One vector is turned by the same rotation once a tick. Each row is the vector after some number of ticks, and that number follows the row.
The counts run from 0 to 194.
[125 153 122 144 140 144 161 175 127 137 115 149 106  82 151 121 168  95
  95 152 143 111 126  69 132 100 131 162 131 125 112 125  96 141  98 110
  71]	165
[135 113 137 157 106 148 168 127  99 133 152 154 145  99 162 111 162 134
 174 178 165 143 104 107 113 152  73 114 104 149  95 140 106 168 105 100
 134]	64
[171 118 121 160 126 166 148  73 150 115 134 163 166 123 143 103 163 116
 166 157 153 167 123 112 127 171 100 110 116 154 143 149  90 161 151 114
 121]	66
[159 154 171 160 129 129 127 155 106 120 175 186 141  90 136 106 143 161
 157 163 149 115 107 141  89 142  95 127 124 129 151  83  89 135 104 133
  85]	48
[160 149 104 134 155 152 152 143 157 134 103 190 125 123 132 126 142  89
  98 147 105 141 130 106 120  90 137 176 128 148  84 130  85 173 116 114
  80]	167
[118  76 113 117 116 166 166 106  89 145 119 138 126 134 101 154  84 172
 140 119 139 110 145 164 116 152 126 118 150 185  97 137 138 123 147  94
 171]	126
[150 133 121  83 149 140 134 116 144 104 104 127  98 168 120 145  95 129
 151 117 120  93 203 143  95 136 105 106 178 162 101 107 147 149 105 108
 139]	140
[167 123 124 139 178 111  98 126 132 112 116 134 108 192  82 162  87 149
 116 132 118 108 139 149 116  93 186 129 171 144 101 160 109 155 129 120
 139]	25
[152 147 111 127 133 148 136 158 143  99 115 187 105 107 140 125 111 101
  93 132 119  99 160 112 145 150 153 144 136 163 147  83  77 106  99 105
  77]	35
[113  95 100 107 140  95 136 184 109 109 158  99  98  89 136 147 107 128
 100 118 150  88 146 135 122 181 126 129 157 149 135 107 146 123  79 129
 178]	16
[126 114 117 156  87 145 160 116  98 132 180 156 132  98 132 114 173 129
 174 155 162 129  94 109 117 153  75 118 106 139  94 144 111 125 108  94
 115]	63
[153 175  99 114 144 129 129 171 122 118 134  97 120  76 134 124 138 123
 123 138 133  98 143 106 133  97 100 150 104 140 192 104 127 121  57 122
 122]	161
[178 127 108 148 178 136 106 133 127 116  76 112 107 179 101 150  92 132
 120 138 137 110 147 134 119 103 177 136 164 150  92 169 115 137 136  99
 131]	24
[141 108 171 101 134 151 121 137  75 136 101 147 130 119 151 114 112 149
 142 116 141 161 109 188 110 120 131 168 114 138  55 148 140  86 146 133
 131]	108
[126 110  93 183 135 101  84 153 107 136 128 106 138 124 125 152 103 184
 126 121 114  95 116 136 111 187 142 119 137 167 182 137 127 135 141 109
 173]	131
[104 115 156 158 141 119  99 136 105 134 127 108 147 146 177 130 133 160
 117 113 147 123 121  87 105 215 170 122 161 120 117 149 117  96 168 110
  95]	5
[129  93 121 143  99 122 141 141  95 124 152 117 153  75 157 104 188 125
 171 169 156 150  90 137 119 158  82 133  91 123 130 147 148 125 125 123
 150]	192
[132 137 143 100 151 132 133 125 125 116  95 111  92 166 134 145 111 137
 157 126 136  86 202 117  86 128 108 100 175 149  86 121 153 137 126  96
 116]	139
[152 149 148 157 128 110 125 164  86 124 180 179 137 104 121 122 124 172
 159 165 126 101  92 153 103 127 101 143 104 150 136 103  87 136  92 122
 111]	47
[131 107 105 141 132 122  96 164  95 140 125  80 152  93 174 129 126 164
 133 114 140 130 106 138 102 210 138 151 115 151 142 151 150 115 146 118
 165]	2
[ 96  86 171 123 127 131 120 146 101 142 139 174 121 106 141 125 134 133
  93  99 123 150  84 152 122 125 150 160 150 100  61 138 136  97 150 168
 106]	106
[145 153 150 116 132 111 125 180  96  99 155 124  96  92 135 133 126 145
 127 143 155  76 147 113 130 128 129 134 143 129 163  82 119  81  65 117
  97]	32
[156 129 113 165 124 166 131  65 142 124 133 132 169 142 130 124 164 132
 159 158 152 157 119  91 144 154 114 102 111 147 149 171  93 143 148  93
 113]	67
[ 86  96 140 122 122 113 103 157 111 150 129 166 120 114 143 146 124 131
  81 100  94 154  78 162 127 118 151 173 122 117  66 141 127 116 133 162
 129]	105
[136 137 130 141 135 163 174 101 137 151 136 165 127 126  72 132 142 121
 123 148 140 125 116 106 137  44 140 146 145 130  81 161 102 153 128 113
  84]	169
[127  87 118 139 124 126 118 155  91 153 140  74 148  69 141 119 134 162
 138 108 167 123 107 134 103 197 125 132 142 134 152 154 163  95 149 136
 165]	1
[129  94 131  99 117 175 164 111 125 130 104 161 119 121 119 132 111 130
 139  95 131 123 163 160  96 167 117 137 177 155  73 119 156  97 181 119
 120]	124
[ 81 129 130 139 142 112  91 166 120 160  91 115 139 114 182 140 121 138
  87 102  85 111 134 133 108 157 122 162 133 120 156  78 175 128 163 139
 126]	118
[106 117 113 122 126 131 103 161 117 165  92 111 122  88 147 131 141 106
  80  93 105 144  92 132 155 101 157 184 116 109 110 157 169  86 151 144
 132]	103
[119 119 181 108 143  88  78 135  97 108 136 113 119 146 179 116 147 121
 139 130 138 171  93 147 115 105 115 134 112  92  78 152 142 121  89 175
 134]	91
[ 90 107 118 123 124 117  96 164 102 155 101 129 121 109 146 142 127 123
  83  98  84 144  80 156 144 112 152 187 103 119  86 159 145 100 136 143
 135]	104
[102 106 119 120 132 130 103 146 142 160  91 120 137  79 133 123 146 101
  62  95 119 146 103 118 171 107 156 167 138  97 150 129 167 104 157 172
 132]	102
[130 126 155 125 171 121  96 127 122 117  84 107 139 189 183 132 112 145
 124 121 123 137 163 117  87 186 152 133 160 132  98 133 141 148 166 107
 113]	7
[180 141 116 156 140 125 126 164 130 137 163 157 123  81  64 108 137 143
 152 132 124 107  94 165  90  81 106 155 151 119 137 119 144 130 124 162
 120]	44
[151 160 134 103 154 114 134 134 142 107 178 125 124  97  79 139 113 135
 118 128 156  92 145 124 137  87 116 116 150 128 196  88 118 138  60 158
 121]	159
[155 126 123 156 148 116 128 168 122 154 140 160 121  97  61 131 121 136
 131 147 120  98 102 165 103  66 112 149 158 118 124 120 141 176 117 156
 145]	43
[175 132 114 169 164 123  96 179 148 114 112 151  91 108 139 101 139 114
 112 129 141 122 131  95  86 155 148 131 174 131 107 158  86 154 119 138
 107]	150
[141  91 124 157 157 120 124 162 122 105 111 165 100 139 144 139 112 123
  85 141 162 118 138 101 128 173 183 124 178 150  90 147  77 155 123 116
 123]	21
[151 135 120 146 143 161 161 113 154 139 128 193 122 131  94 128 135  99
 103 141 115 133 121 115 135  79 151 160 143 132  78 148  83 162 132 119
  68]	168
[128 128 133 170 126 142 124  68 127 136 127 113 176 166 127 132 155 141
 157 172 148 139 106  87 153 125 119  92 119 138 155 169 100 171 143  86
 130]	68
